One vector is turned by the same rotation once a tick. Each row is the vector after some number of ticks, and that number follows the row.
The counts run from 0 to 127.
|  26 |   4 |  -6 |  -4 |  -3 |  -8 | -10 |  -3 | -25 | -14 |  11 |  -1 |  -5 |  -6 |  -9 |   9 |   5 |   0 |  37 |   2 |  21 | -18 |  14 | -17 |  -5 |  -5 |  17 |   7 |   2 |  -9 |  17 | -19 |  -7 |  -7 |  -7 | -20 | -26 |   4 |  10 |  -5 | -11 |  18 |  29 |  -7 |  -7 |  10 | -15 |   6 |  -9 |   4 |  19 |   1 |  19 | -13 |  17 |   3 |  -3 | -18 |  -2 | -26 |  21 |  -7 |  -2 |  -5 |  -3 |  22 |  -8 |   0 |
127
|  10 |  11 |  -2 |  -4 | -29 | -10 |  -9 |  -4 | -23 |  10 |  15 |   1 | -17 |   7 |   3 |   9 |   5 |  -1 |  24 |   7 |  12 |  -3 |  11 |  -6 | -24 | -27 |   4 |  10 |   3 | -11 |  18 | -17 |  -6 | -19 | -14 | -23 | -32 |   2 |  20 |  -9 | -10 |  -4 |  16 | -12 |  -8 |   2 | -24 |  -7 |   1 |  -7 |  13 |  -5 |  19 |  -6 |  -6 |  -8 |  -8 | -16 |   2 | -18 |  24 | -10 |  -4 |  -9 |  -4 |  26 |  -3 |   2 |
66
|  19 |   3 | -10 |  -9 | -16 |  -2 |  -1 |   1 | -21 |   4 |   8 | -15 |  -3 |  -4 |  -9 |  14 |   8 |   2 |  31 |   4 |  21 | -29 |  16 |  -2 |  -9 |  -1 |  15 |  -7 |  23 | -20 |  14 | -11 |  -2 | -10 |  -2 | -22 | -31 |   7 |  10 |   6 |   0 |   4 |  27 |   1 |  -3 |   7 | -21 |   3 |   3 |   5 |  20 |   0 |  29 |  -1 |  21 |   4 |   5 | -11 | -10 | -18 |  13 |   1 |  -7 |   8 |   0 |  30 |   3 |  15 |
39
|  15 |  -2 |  -2 |   3 |  -9 |  -9 |  -5 |  -5 | -24 |  -5 |  17 |   3 | -28 |  -6 |  -6 |  19 |  12 |  -7 |  29 |  12 |  12 |  -3 |  13 | -20 | -14 |   1 |  14 |  -7 |   1 | -12 |  16 | -12 |  -5 | -25 |  -3 | -13 | -30 |  12 |  18 |   8 |  -7 |   1 |  28 |   0 |   3 |  20 | -18 |  -2 |  -5 |  -1 |   6 |   3 |  10 |  -4 |  21 |   5 | -11 | -26 |   5 |  -2 |  26 |  -6 |   2 |  -8 |   5 |  21 | -10 |   4 |
79
|   6 |  -9 |  -6 |  -9 | -29 | -11 |  -5 |  -6 | -17 | -15 |  16 |   3 | -27 |  -1 |  -6 |  19 |  13 |   9 |  13 |  16 |  18 | -11 |  20 |  -8 | -14 |  -4 |   4 |  -9 |  -7 | -12 |   8 | -11 |  -2 | -30 | -12 | -15 | -39 |  -3 |  22 |   7 |  -9 |  -1 |   3 |  -6 | -17 |  11 | -29 |  -9 |  -2 |  -3 |  12 |   6 |  17 | -26 |  -1 |  -6 |  -6 | -19 |  13 |  -6 |  14 |  -7 |   6 |  -9 |  -1 |  22 |  -7 |   3 |
85
|  11 |  11 |  -3 |   1 | -32 | -10 |  -5 | -13 | -21 |   8 |   6 |   0 | -17 |  -5 |  -6 |  17 |   4 |   1 |  27 |   2 |  10 |  -6 |  13 | -11 | -25 | -22 |   8 |  -3 |   2 |  -3 |  13 | -14 |  -2 | -23 | -13 | -18 | -36 |  -6 |  14 |   0 | -10 |   6 |  18 |  -3 | -19 |   1 | -26 | -16 |  -1 |   1 |  17 |  -5 |  17 |   1 |   0 |  -2 |  -3 | -29 |  -3 | -15 |  32 | -13 |   4 | -19 |   3 |  18 |  -1 |  -9 |
63
|   5 |  -7 |  -8 | -23 | -26 | -10 |   3 |  -8 | -19 |   8 |   8 | -11 | -14 |   1 |  -5 |  28 |   5 |  -2 |  13 |  12 |  25 |  -7 |  20 |  -6 | -12 |  -1 |   9 |  -8 |   5 |  -7 |  11 | -10 | -11 | -18 |  -6 | -17 | -24 |   8 |  20 |   8 |  -3 |  -5 |  18 |  -9 |   8 |  13 | -36 |  -6 |   3 |   0 |  33 |   7 |  22 |   1 |  10 |  -7 |  10 | -15 |  -2 | -24 |   9 |  -2 |  -7 |  -2 |   0 |  28 |  -4 |   8 |
29
|  16 |  15 |  -3 |  -1 | -18 |  -7 |  -8 |  -1 | -25 |  17 |  16 |   0 | -15 |  -4 |  -2 |   5 |   5 |  -4 |  36 |   1 |   7 | -11 |   8 |  -8 | -15 | -19 |  15 |  10 |  10 | -16 |  18 | -18 |  -5 | -15 |  -5 | -22 | -37 |   5 |  19 |  -3 |  -6 |   1 |  31 |  -8 |  -1 |   9 | -19 |  -7 |  -2 |  -6 |  10 |  -5 |  15 |  -3 |   3 |   3 |  -5 | -17 |  -4 | -10 |  22 | -12 |  -8 |  -1 |  -3 |  23 |  -3 |   8 |
65
|  -2 |  -1 |  -8 | -22 | -30 | -17 |   1 |  -7 | -14 |   1 |  14 |  -4 | -23 |   1 | -12 |  26 |  -1 |   9 |  15 |   4 |  17 |  -5 |  23 |  -4 | -16 |  -5 |  11 |  -2 |   8 |  -3 |  10 | -10 | -12 | -19 |  -7 | -15 | -35 | -13 |  20 |  11 |   0 |  -5 |   1 |  -8 |   3 |  13 | -31 | -10 |   1 |   1 |  24 |   1 |  23 | -13 |  -1 |  -4 |  11 | -21 |   1 | -18 |  13 |   0 |  -4 |  -2 |   7 |  29 |   2 |  11 |
22
|  14 |   9 |   1 |   6 | -19 | -11 | -13 |  -2 | -21 |  -6 |  14 |  -3 | -25 |   5 |  -1 |  11 |   5 |   0 |  23 |  12 |  10 |   2 |  10 | -15 | -24 | -14 |   7 |   7 |  -1 |  -5 |  15 | -18 |  -4 | -15 | -20 | -18 | -33 |  -1 |  11 |  -7 | -11 |   6 |  17 |  -6 | -11 |   8 | -18 |  -8 |  -4 |   5 |  12 |  -7 |  14 | -16 |   4 |   6 | -14 | -27 |   5 | -21 |  24 | -14 |   6 | -10 |   3 |  21 | -13 |  -6 |
67
|  15 |   2 |  -8 |   1 | -16 | -19 | -12 |  -9 | -28 |  -8 |   8 |  10 | -22 |   2 | -15 |  10 |   8 |  -4 |  37 |   5 |   6 |  -4 |  17 | -12 | -26 |   7 |  11 |   3 |   4 | -12 |  20 |  -8 |  -4 | -15 |  -8 | -17 | -36 |  -4 |  20 |   3 | -11 |   5 |  16 |   1 |  -1 |  25 | -10 |  -8 |  -7 |   9 |  12 |   2 |  12 |  -7 |  15 |   7 |   0 | -14 |  -1 |  -9 |  22 | -15 |  -2 |  -5 |  12 |  27 | -10 |  -1 |
5
|  15 |   4 |  -6 | -11 | -34 | -10 |  -9 | -10 | -16 |   5 |   4 | -13 |  -7 |   3 |  -7 |  16 |   4 |  13 |  19 |   4 |  17 | -25 |  17 |   0 | -16 |  -8 |   4 |  -6 |  20 |  -5 |  11 | -21 |  -2 | -13 | -24 | -20 | -35 |  -9 |   9 |  -2 | -10 |   4 |  12 |   0 | -23 |  -2 | -21 | -13 |   7 |   5 |  31 |  -8 |  30 |  -9 |  -3 |  -1 |   5 |  -8 |  -5 | -22 |  17 |  -4 |   5 |  -7 |   4 |  26 |   2 |   4 |
48
|  10 |  -2 |  -2 | -10 | -28 |  -7 |  -6 |  -8 | -24 |  -4 |  19 |   5 | -22 |   1 |   1 |  16 |  13 |  -6 |  16 |  13 |  15 |  -3 |  11 |  -9 | -19 | -19 |   0 |  -1 |  -4 | -17 |  11 | -15 |  -8 | -22 |  -1 | -17 | -35 |   7 |  28 |   0 |  -6 |  -3 |  21 | -14 |  -9 |   5 | -36 |  -7 |  -3 |  -8 |  10 |   6 |  16 | -11 |   0 | -11 | -12 | -18 |   6 | -14 |  16 | -11 |   0 |  -9 | -12 |  20 |  -9 |   1 |
77
|   8 |   6 | -14 | -11 | -26 | -12 |  -9 |  -6 | -18 |  -6 |  11 |   7 | -24 |   7 | -17 |  13 |   3 |  -1 |  25 |  10 |  15 |   3 |  24 |  -3 | -25 |  -8 |   9 |   6 |  -9 |  -6 |  13 |   0 | -10 | -14 | -11 | -18 | -35 | -10 |  20 |  11 |   2 |   2 |   3 |  -9 |   1 |  20 | -27 |  -9 |  -2 |   6 |  20 |  -2 |  21 | -15 |  -3 |  -5 |   1 | -12 |   0 | -21 |   6 | -21 |   4 | -10 |   3 |  32 |  -4 |   4 |
15
|  17 |  -7 |  -2 |  -4 | -19 | -15 |  -9 |  -6 | -17 | -22 |  10 |  -6 | -25 |   3 | -12 |  16 |  11 |   7 |  18 |  18 |  21 |   0 |  22 | -10 | -19 |   8 |   6 |  -1 |   2 |  -5 |  17 | -10 |  -4 | -19 |  -8 | -19 | -36 |   5 |  11 |   8 |  -4 |   2 |   8 |   8 |  -6 |  20 | -11 |  -9 |  -1 |   4 |  11 |   6 |  19 | -18 |   4 |   3 |  -4 | -12 |   6 | -10 |  11 | -10 |  11 |  -1 |   7 |  30 | -18 |   7 |
93
|  11 |  -7 |  -5 |  -5 | -12 | -11 |  -5 |   5 | -26 |  -2 |  24 |   6 | -25 |  -6 |  -7 |  10 |   9 |   4 |  26 |  12 |  11 | -13 |  13 | -10 |  -8 |  -2 |  19 |   3 |  10 | -20 |  15 | -18 | -10 | -23 |  -4 | -17 | -38 |   3 |  15 |   7 |  -6 |   0 |  17 |   0 |   1 |  15 | -17 |  -2 |  -6 |  -5 |   4 |   0 |  12 | -23 |  15 |   6 |  -4 | -16 |   7 |   3 |  13 |  -6 |  -2 |   7 |   4 |  29 | -10 |  15 |
83
|  20 |  13 |  -3 |   6 | -13 |  -5 | -10 |  -7 | -23 |   9 |  11 |  -2 | -12 |   0 |  -4 |   5 |  -3 |   6 |  37 |   6 |  10 | -15 |  10 | -10 | -14 |  -9 |  17 |   8 |  22 |  -8 |  23 | -21 |  -6 | -11 |  -9 | -23 | -38 |   6 |   6 |  -3 | -12 |   8 |  26 |   4 |  -9 |   6 |  -5 |  -1 |  -7 |   4 |  19 |  -9 |  15 | -12 |   8 |  12 |  -5 | -20 |  -1 | -11 |  25 |  -4 |   0 |   1 |   5 |  30 |  -4 |   7 |
57
|  12 |  -7 |  -8 |  -2 | -18 | -11 |  -5 |  -8 | -21 | -22 |  11 |   2 | -23 | -14 | -12 |  21 |  16 |   2 |  23 |  13 |  16 | -12 |  22 | -12 | -10 |  -2 |  17 | -10 |  -4 | -15 |  10 |  -7 |  -4 | -29 |  -4 | -12 | -35 |   3 |  14 |  13 |  -7 |   6 |  14 |   1 | -13 |  15 | -18 |  -5 |  -9 |  -5 |   7 |   5 |  12 | -17 |  15 |   6 |  -8 | -19 |  10 |   2 |  18 |  -9 |  10 |  -4 |   3 |  22 | -10 |   6 |
86
|  19 |   5 |   1 |   5 | -14 |  -3 | -11 | -17 | -12 |  -4 |   6 |   0 | -14 |  -3 | -12 |  11 |   2 |  11 |  30 |   6 |  10 | -12 |  15 | -13 | -14 | -15 |  14 |  -1 |   5 |  -1 |  15 | -21 |  -3 | -13 | -12 | -15 | -40 |   0 |   5 |   0 | -13 |  14 |  15 |   1 | -19 |   3 | -12 |  -6 | -11 |  -1 |  15 | -10 |  12 | -12 |   6 |   5 |  -8 | -22 |   7 | -17 |  29 | -11 |  15 |  -7 |   5 |  22 |  -5 |  -3 |
60
|  12 |  -1 |  -8 | -10 | -17 | -14 |  -9 |   1 | -25 |   0 |  21 |  -1 | -18 |   2 |  -6 |  11 |  13 |  -6 |  21 |   8 |  16 | -10 |  16 |   0 | -11 |   2 |  12 |  -1 |  11 | -23 |  20 |  -8 |  -4 | -20 |   2 | -27 | -35 |   7 |  22 |   4 |  -2 |  -8 |  20 |  -7 |   5 |  21 | -20 |  -7 |   0 |  -6 |  12 |   7 |  18 |  -8 |   6 |  -2 |   0 |  -7 |  -4 |  -4 |   5 |  -3 |  -7 |   4 |  -1 |  32 |  -9 |  21 |
91
|  19 |   2 |  -4 | -14 |  -6 |  -9 |  -7 | -18 | -14 |   0 |  11 |  -6 |  -6 |  -6 |  -3 |  19 |   1 |  13 |  32 |  -1 |  25 | -14 |  11 | -16 |   2 |  -1 |  21 |  -1 |  11 |  -6 |  14 | -26 | -13 |  -8 |  -4 | -20 | -32 |   3 |   8 |  -7 | -15 |   3 |  28 |  -5 |   0 |  14 | -17 |   0 | -14 |  -4 |  25 |  -4 |  14 | -12 |  13 |   4 |   3 | -19 |   4 | -20 |  23 |   7 |   0 |   8 |  -4 |  18 |  -8 |   3 |
120
|  17 |  10 |  -4 |   8 | -13 |  -4 |  -7 |  -8 | -28 |   6 |  10 |   1 | -16 | -11 |  -7 |  11 |   6 |  -2 |  39 |   2 |   4 | -11 |  10 | -11 | -19 | -16 |  18 |   2 |   4 |  -9 |  15 |  -9 |  -3 | -15 | -11 | -17 | -34 |   1 |  12 |  -1 |  -6 |   8 |  27 |   3 |  -9 |  12 | -15 | -12 |  -4 |   3 |  10 |  -7 |  14 |  -1 |  17 |  11 |  -8 | -24 |  -5 |  -9 |  32 | -14 |   2 | -12 |   5 |  21 |   0 |  -4 |
64
|   9 |  -1 |  -3 |  -9 | -19 | -10 |  -5 |  -6 | -28 |   9 |  22 |   5 | -23 |  -5 |   5 |  16 |  10 |  -7 |  20 |  11 |   9 |  -4 |  10 | -10 | -14 |  -1 |  10 |  -7 |   8 | -19 |  17 | -18 | -15 | -28 |   2 | -16 | -34 |  12 |  27 |   7 | -10 | -13 |  22 |  -5 |   3 |  17 | -27 |  -4 |  -4 |  -9 |   9 |   8 |  10 |  -2 |  12 |  -1 |  -5 | -18 |   6 |  -2 |  19 |  -1 | -15 |  -1 |  -4 |  17 |  -7 |  12 |
80
|  18 |   1 |  -6 | -10 | -12 | -13 |  -5 | -18 | -13 |  -2 |   7 | -11 | -16 |  -3 | -14 |  19 |   6 |   1 |  33 |   6 |  23 |  -2 |  18 |  -2 |  -5 |  15 |  19 |  -8 |  10 |   2 |  16 | -10 |  -5 | -19 |   4 | -21 | -33 |   7 |  10 |   2 |   1 |  -1 |  27 |  -4 |   5 |  31 | -10 | -11 |  -4 |  -1 |  23 |   3 |  14 |  -2 |  13 |   8 |   3 | -17 |  -4 | -12 |  22 |   2 |   3 |   9 |   3 |  33 | -13 |  11 |
105
|  19 |   3 |  -5 |   2 | -15 |  -7 | -10 |   3 | -26 | -11 |  20 |   6 | -23 | -13 | -11 |   9 |  13 |   0 |  32 |   9 |   9 |  -8 |   8 | -12 |  -9 | -16 |  14 |   5 |  -3 | -16 |  17 | -10 |  -6 | -15 |  -9 | -14 | -34 |  -1 |  12 |   6 |  -5 |   9 |  22 |  -4 |  -8 |  10 | -22 |  -5 |  -9 |   0 |   1 |  -6 |  14 | -19 |  14 |   5 | -13 | -27 |   0 |  -4 |  19 | -16 |   6 | -10 |   3 |  27 |  -7 |   2 |
75
|  15 |   1 |  -1 | -19 | -10 |  -1 |  -9 |  -6 | -16 |  -4 |  15 |   4 | -19 |   4 | -10 |  11 |  -1 |  -4 |  30 |   5 |  18 |  -1 |  18 | -14 | -15 |  -4 |  17 |   5 |  -1 | -15 |  16 |  -6 | -11 | -14 |   7 | -17 | -36 |  10 |  20 |  13 |  -5 |  -3 |  21 | -11 |   9 |  23 | -25 |   0 | -10 |  -7 |  18 |   6 |  13 | -15 |  11 |   1 |   1 | -15 |   7 | -19 |   4 | -11 |  -2 |   7 |  -8 |  30 | -12 |  15 |
17
|   1 |  -1 |  -1 | -11 | -35 | -18 |  -4 |   1 | -31 |   2 |  25 |   2 | -28 |   2 |   0 |  20 |  11 |   0 |  15 |  13 |   9 |   1 |  16 |  -8 | -22 |  -2 |   6 |  -4 |   8 |  -7 |  12 | -15 |  -9 | -29 | -11 | -14 | -34 |  -4 |  29 |   5 |  -8 |  -8 |   6 |  -6 |   1 |   9 | -27 | -16 |   2 |  -1 |  10 |   2 |  14 | -10 |   1 |  -3 |   0 | -14 |   5 |  -4 |  20 |  -2 |  -3 | -12 |  11 |  21 |  -6 |   6 |
81
|  10 |   5 |  -6 | -18 | -26 | -19 |  -4 | -15 | -12 |   2 |   6 | -17 |  -7 |   0 |  -6 |  24 |   4 |   4 |  22 |   0 |  27 |  -2 |  17 |   4 | -13 |  -2 |   8 |  -5 |   1 |   2 |  14 | -13 |  -8 | -17 |  -6 | -23 | -24 |  -2 |  15 |  -7 |  -3 |  -1 |  17 | -10 | -10 |  11 | -32 | -15 |   8 |  -1 |  30 |   1 |  23 |   4 |  -1 |  -4 |  14 | -14 |  -8 | -28 |  25 |   1 |  -4 |  -3 |  -5 |  23 | -10 |  -4 |
114
|  14 |  -6 |  -5 | -18 | -15 |  -4 |  -7 | -25 | -13 |   6 |  10 |  14 | -17 |   1 | -11 |  14 |   0 |  -1 |  23 |  -3 |  11 |  -4 |  18 |  -2 | -17 |  -6 |  15 |  -2 |   6 | -15 |  16 | -12 | -16 | -19 |   7 | -16 | -43 |  -3 |  25 |  12 |  -6 |  -5 |  19 |  -8 |   1 |  18 | -23 |  -3 | -14 | -11 |  17 |   5 |   7 | -10 |   2 |  -5 |   0 |  -7 |   8 |  -5 |  15 |  -8 |   1 |   7 |  -7 |  26 |  -6 |  13 |
10
|  11 |  -4 |   0 |   0 | -24 | -10 |  -8 |  -6 | -22 | -14 |  20 |   1 | -28 |  -1 |  -2 |  20 |  12 |  -1 |  21 |  17 |  15 |   4 |  14 | -19 | -20 |  -7 |   5 | -10 | -10 | -10 |  16 |  -8 |  -7 | -29 | -10 | -11 | -31 |   2 |  20 |   5 |  -8 |   1 |  17 |  -4 |  -8 |  10 | -29 |  -8 |  -2 |  -1 |   7 |   3 |  11 |  -9 |  11 |  -3 | -12 | -27 |   9 |  -9 |  23 | -12 |   7 | -17 |   2 |  22 |  -8 | -10 |
78
|   7 |  -6 |  -7 | -12 | -27 | -22 |  -6 |  -3 | -19 | -10 |  19 |  -3 | -24 |  13 |  -7 |  12 |   9 |  -1 |  15 |  20 |  21 |  -3 |  18 |  -1 | -19 |   1 |   1 |  -3 |   6 |  -5 |  13 | -12 |  -1 | -25 |  -8 | -24 | -33 |   3 |  17 |   1 |  -2 | -10 |   7 |  -2 |  -5 |  16 | -25 | -11 |   5 |   2 |  16 |   8 |  19 | -21 |  -5 |  -5 |  -1 |  -7 |   6 | -15 |   2 |  -9 |  -2 |  -4 |  -1 |  29 | -13 |  12 |
92
|  13 |   3 | -10 | -16 | -20 | -11 |  -9 | -19 |  -5 | -10 |   2 | -13 |  -8 |  -3 | -13 |  22 |   1 |  14 |  21 |   3 |  31 |  -8 |  19 |   3 | -10 |  -2 |  11 |  -2 |  -4 |   4 |  10 | -16 |  -5 | -11 | -11 | -24 | -29 |  -6 |   4 |  -2 |  -1 |   7 |  11 |  -8 | -17 |  16 | -25 |  -9 |  -5 |  -3 |  22 |  -2 |  20 | -13 |  -1 |  -1 |   6 | -18 |  -1 | -29 |  17 |  -7 |  12 |  -3 |  -3 |  27 | -12 |   0 |
111
